rotation ticks, each row followed by its count of ticks:
The counts run from 0 to 419.
[ -9  27  25  13   4  -1  16 -21 -12  13  23  17  -6  -3  -1  11  -4  14
  -5  -5  -6  -6  -6 -11  -1   4   6   7  13  12 -16 -11   1  -7  20   6
  11 -11  30   6   6  10  -8  -2   3  -4 -22 -20   7  15 -15  -8  -8  14
  -6 -10   8 -25]
195
[-11  10  23  21   0   8  25 -14 -11  14   7   4  -5  10  -1  17  -7   3
   9  -7   3   6 -23  -3   2   2 -11  13  13  -8  -7 -19  -8  12  -2  20
   2  -7  23  14 -13  11  -7 -14   4  -7 -23 -26  -9  16   0  -5   4  -1
  -9 -32   1 -10]
113
[ -4   2  13   8   7  -8  23 -14  -2  -1  11  -1  -4   1   8  -2 -28   8
   6  16  -9   7  -7   4   0  13  -6  -9  -3   0   2 -22  -8  27   3  -1
  13  -7  15  17  -1  -6 -19  -6  17 -29 -12 -11  15  37 -11  -8  -3  -8
  14   4   6 -21]
134
[-10  17   0  26  22   9  24 -16 -18  20  11   0  -7   6  -8   9  -8   8
   6   8  -7  11   4   2 -10 -14 -15  12   7 -13   8 -18  -1  17   8  23
   3  -5  11  -6  -9   3 -21 -15  21 -11 -16 -11  -6  20 -15 -19   6 -12
   6 -17 -11  -3]
215
[  1  12  20  13   7   2  19 -16 -14   8   9  14 -20   0   5  12 -18  13
   0  11  15  -6 -14   3  10   4 -12  13  12 -10  -5 -20 -10  14   7   9
   2 -10  23  28   0   7 -17  -8  -1   0 -20 -23  14  26 -11 -11  -6   0
  11 -23  14  -9]
309
[ -8   5  -8  23   0   4  23  -5  -6   7   6   0  -1  15   0  -7 -17  -8
  20   3 -14  31  -5   3 -11   5  -7 -11  -7  -1  -6 -17  -9  17 -11  19
  -6  -9  17  13  -5   5 -21 -21  19 -28 -12 -23   5  21   6  -6   5  -5
  10 -12   2 -16]
283
[-13  27   7  19  16  11  13 -12 -13   2  16  25 -19   3   9   1 -12  10
 -10  10   7  10   4   1  -3 -10  -5  -4  -6   4   2 -26   2   8  42  -1
  13  -6   7 -21   6   8  -7  -7   0  -6  -7 -13  11  12  -8  -9 -23  16
  10  -9   7 -17]
26
[-13  20  15  19   8   1  24  -9  -8  23   8  -6  -1  -7 -10  21  -4   0
   1  -3  -9  12  -1 -18 -17 -11  13  11   3  17  -8 -27   1  -2  19  20
   4  -4  24  -9   3   6  -5   2   7 -19 -18 -19   7  13 -18  -9 -11  17
  -1  -6  -2 -18]
119
[-15   5  13  13  -2   2  19   1  -5  -8   7  15  -8   8  10 -11 -19  -1
   2   5   6  15 -13   7  11   2 -14 -10 -12   4 -10 -31 -14  25  29 -11
   6  -9  14  12   5   7  -7  -7   4 -11  -5 -17  15  14  10   4 -19  10
   7 -19  18 -25]
340
[ -8  22   6  17   4  -1  13  -6 -25   8  21  15  -9   9   1   8  -4   4
 -18   3 -17   9  -9   5 -19   0 -13   2  12 -13   1 -20   0   0   9   2
  16 -14  24  -5 -16  24  -2 -15  16 -25 -19  -7  -7  10  -7 -15   7  -2
  -9 -16 -13 -19]
326
[ -3  16  15  17   6   0  31  -3 -12   9   2 -15  -2  12  -5   5 -19  -1
   1   8 -14  25  -8   5 -25 -12   1  11   3  19  -7 -29 -23   1  20  10
  -5   0  17   2  -6   2   3 -12   8 -18 -13 -12  10  10  -7  -4 -12  18
 -12  -4   2 -20]
117
[ -9   1  11   1  12 -11  22 -10  -5   1  15   1 -13   1   1  -3 -23  17
  -4   5 -11  10 -13   5   8  17 -14 -18 -12   4  -3 -24  -9  24  21  -6
  11  -2  16  10   7  -2 -11   5  13 -15 -11 -15  15  29 -15   1 -13  10
  10   5   7 -32]
98
[  2   4  -2  20  10   2  28  -1 -10  16   4 -23  -8  -8  -9  -6 -14   0
   4   4 -21  35   3   2 -22 -14  -5   3  -3   4  -8 -29 -20   9   8  19
  -5  -4  15  11  -2   6 -10  -5  11 -22  -7 -11  18  17  -7   0  -2   6
   7  -7   2 -19]
42
[-27  16  13  17  -1   7  19 -20  -6   0  19  35   8   5   3  -7 -12  11
  17   6   2   0   2 -10  20  -1   0   3   1   9 -10 -11   4  12  18   8
  12 -10  10   7   7   2 -20 -15  11  -5 -19 -24  -3  19  -4  -3  -7  -2
   9 -16  11 -20]
337
[-17  23   4  12   4  -4  18 -11 -19  14  12  30  -1   2 -12  15  -2  17
  -9  10   9   1 -12  -9   3   1   2  16  10  11 -16 -19  -4  -3  17  12
   4 -10  20  11   4  15  -9 -12   7   3 -31 -23   4   9 -15  -7  -4  15
   6 -19   8 -15]
159
[ -6   4   0  22   4   7  22 -11  -5  11   6  -3  -8  24   5   0 -25  -3
  21   1  -8  24 -10   5  -2  16  -6  -9  -8   4  -5 -14 -10  22  -7  11
 -11  -2  14  11  -4  -6 -22 -16  18 -28 -10 -25   5  22   7  -8  -3  -6
   7 -10   4 -15]
246
[-18  24   3  16   7 -10  10  -9 -24   9  23  26  -4  14   3   7  -4   7
 -17   6  -8  -6   1   6  -7   3  -7   6  10   3  -4 -20  -3   6  12  -8
  19 -14  26  -1  -6  11 -10 -14  23 -21 -18  -4   4  15 -10 -20   2  -8
   0 -14   0 -16]
56
[ -3  14  14  24   8  16  19   0  -6   5   6  -7 -23   9  15   1 -18  -9
   3  -1   1  24 -10  13 -12  -6 -16 -11  -9  -7   1 -33 -13  21  21   0
  -2  -5  12  -6  -1   4  -6  -8  -2 -20   3 -13  15  10   8  -1 -21   9
   2 -21   5 -13]
71
[ -7  17   1  14   8  -1  10 -18 -14   5   9  27 -12  18  11   2 -21   1
   0  21   1  -1   7   5   0   5  -7   4   4  -1   2 -12  -6  12  -2   2
  14 -15  15  13  -6   0 -23 -23  14 -25 -13 -13  13  30  -7 -20  -2  -9
  10 -11   7  -8]
132
[-11   4  13  19   2  -4  29  -3 -15  18  -5   0   1  13 -10  15  -9   3
   2  -4   2  11 -17   2   1  -1 -17  21   4  -3  -9 -22 -18  15  -2  18
   2  -6  22  18 -12  11 -10 -15  10  -7 -20 -19  -3  15  -5  -6   7   0
  -3 -35   4 -14]
114
[-16  26   0  22  21  10  13 -17 -14  16  22  20 -17   9   6   2  -5   8
  -2   1   1   8  15  -2   1  -8 -10  -1  -4   3  -1 -18   6  12  29   1
   9  -4  12 -19  11  -1 -18  -3   9  -5  -2 -13  12  13  -8 -11 -17   3
  16 -20   7 -14]
64
[ -9  23  -2  20  24   3  11 -14 -19  17  22  10 -24   3   4  -4  -7  11
 -10  -4 -10  11  11   4   0  -5 -16  -8  -4  -4   0 -17   5  14  25   0
  10  -3  15 -12   9   5 -18   2  12  -6   2 -12  18  13 -11 -12 -13   2
  16 -16   2 -20]
101
[ -2  23   3  13   4   1   7 -14 -18   0  16  33 -17  14  19   5 -17   5
  -6  20   6  -3   0   4  -4   7 -10  -1  11  -9   2 -16  -4   7   5  -2
  13 -18  16   6  -6  13 -14 -20   6 -23 -14 -14  14  23  -8 -19  -5  -1
   8 -13   6  -8]
131
[-20   5   4   4  12  -8  21   2 -10   5   3  11  -4   0  -6   5 -15  11
 -10   8   2  13  -9  -3   2  -2 -10  -2 -17  10  -3 -34  -9  24  36  -5
  15   0  10  -9   8   4  -7   7   8 -11 -15 -10  14  17 -17  -2 -19  20
  17  -5   7 -25]
24
[-11  23  15  29   1  21  15 -11  -9   7  19   6  -6  -3  10  -6  -4  -6
   6  -6 -18  18  -2  -4 -21 -17  -2  -6   5  -9   0 -22   7   0  19  14
  10 -14  17 -15 -10  20  -5 -14   3 -25  -8 -15  -6   6   4  -6  -7   6
 -14 -20  -6 -19]
185
[-12  16   5  11  -5  -5   9  -3  -4  13   4  24  -8  -1   9  13 -14  -3
  -3  -2   2   8  -7 -19  -7   9   8 -15 -11   7  -6 -28   8  13  10   1
  20 -11  17  -8   4  13 -12   4  -3 -29 -15 -21  21  17 -12 -12 -17  22
  17  -7   4 -20]
128
[-13  18   7   8  -5  -7   7  -4 -12  14   5  27  -8   6  10   9 -12  -5
 -11  -3  -3   7 -10 -18  -6  16   0 -13  -9   5  -7 -20   9   1   6  -1
  25 -10  25  -8   0  18  -6   0   0 -27 -16 -20  14  15 -13 -12 -13  23
   3 -14  -2 -26]
91
[ -2  26  27  30   8  18  15 -19  -1  10  26   1 -22  -2  17   1  -9  -6
  11 -13  -6   3  -1   2  -3  -1  -5 -12   7  -7  -6 -20   4  15  16   2
   1 -15  25  -1   5   2 -13  -1   5 -18   2 -18   9  14   7  -7 -12  -8
   1 -22   4 -15]
381
[-11  21  -3  22   5   5  21  -7 -21  22  12  14  -7  -2 -15  17   2  12
  -6   0   2  18 -16  -6  -7  -3  -7  13   9  -6 -12 -16   2   0   6  25
  -5  -6  18   5  -1  18 -13 -13  10   5 -26 -28  -3   7 -10  -8   6  11
   6 -23   0 -10]
392
[ -1  19   3  26  20  19  16 -26 -19  15  19   4 -24   4   2   3 -13  15
   2   7  -8  13   9   5 -12 -10 -18   0   6 -18  10 -11   1   9  12  20
   3  -4  11  -6  -6   4 -20 -16   8  -7  -9 -17   1  24 -13 -15   1  -1
   3 -14  -8  -9]
177
[-13   0  17   7  -9  -5  21  -1 -12  -6  -9  20   6   9   6  -6 -20  -2
  -1  11   1   9 -12  -6   0  -1 -10  11  -1   5 -11 -25 -18   8  14   3
  18 -11  18  21 -11  13  -2 -21  -1 -18 -21 -16   6  16  -5   3  -7  15
 -11 -24   9 -25]
227
[ -9  13  13  17   3   9  17  -1  -8   2   7  15 -16  20  16  -6 -23  -8
   1   1   3  16  -6   5   2   2 -13 -11 -13   9  -9 -27 -14  14  28 -10
   4  -5  12   2   5  -1  -9  -8  -2 -14   2 -14  23  13  10  -1 -26  15
   4 -22  14 -23]
341
[-11  11   1  24  15  15  21 -27  -8   9  18   9 -12   0   0  -8 -12  13
  19   4 -10  16   6  -3   5  -6 -11  -3   4 -14  -3  -6   4  15   4  27
   4  -5   9   8   4   0 -26 -18  15  -3 -10 -27  -5  26  -7  -7   5  -7
   8 -15   0 -18]
141
[ -5  18  23  30   7  13  16 -13  -2  22  10  -8 -12  -4   6  22  -5  -4
  10 -14  -2   3  -5  -5  -5  -8  -4   5   8 -11   1 -25   6  20   1  19
   6 -12  23  -3  -4   5 -13   2   5 -18 -13 -18   2  18  -3 -14   0 -12
   4 -26  -1  -9]
74
[ -9   8   9  12  -4  -6  26  -1 -18   6  -4   5  -2  20   2  -8 -18  -6
  -6   4 -15  17   1  -3  -9  -3  -7  10  -2  19 -12 -23 -22   1  14   0
  11  -5  24  14  -8   6   0 -17   7 -23  -7  -8  15  12  -1   2 -10  17
 -15 -22   6 -32]
191
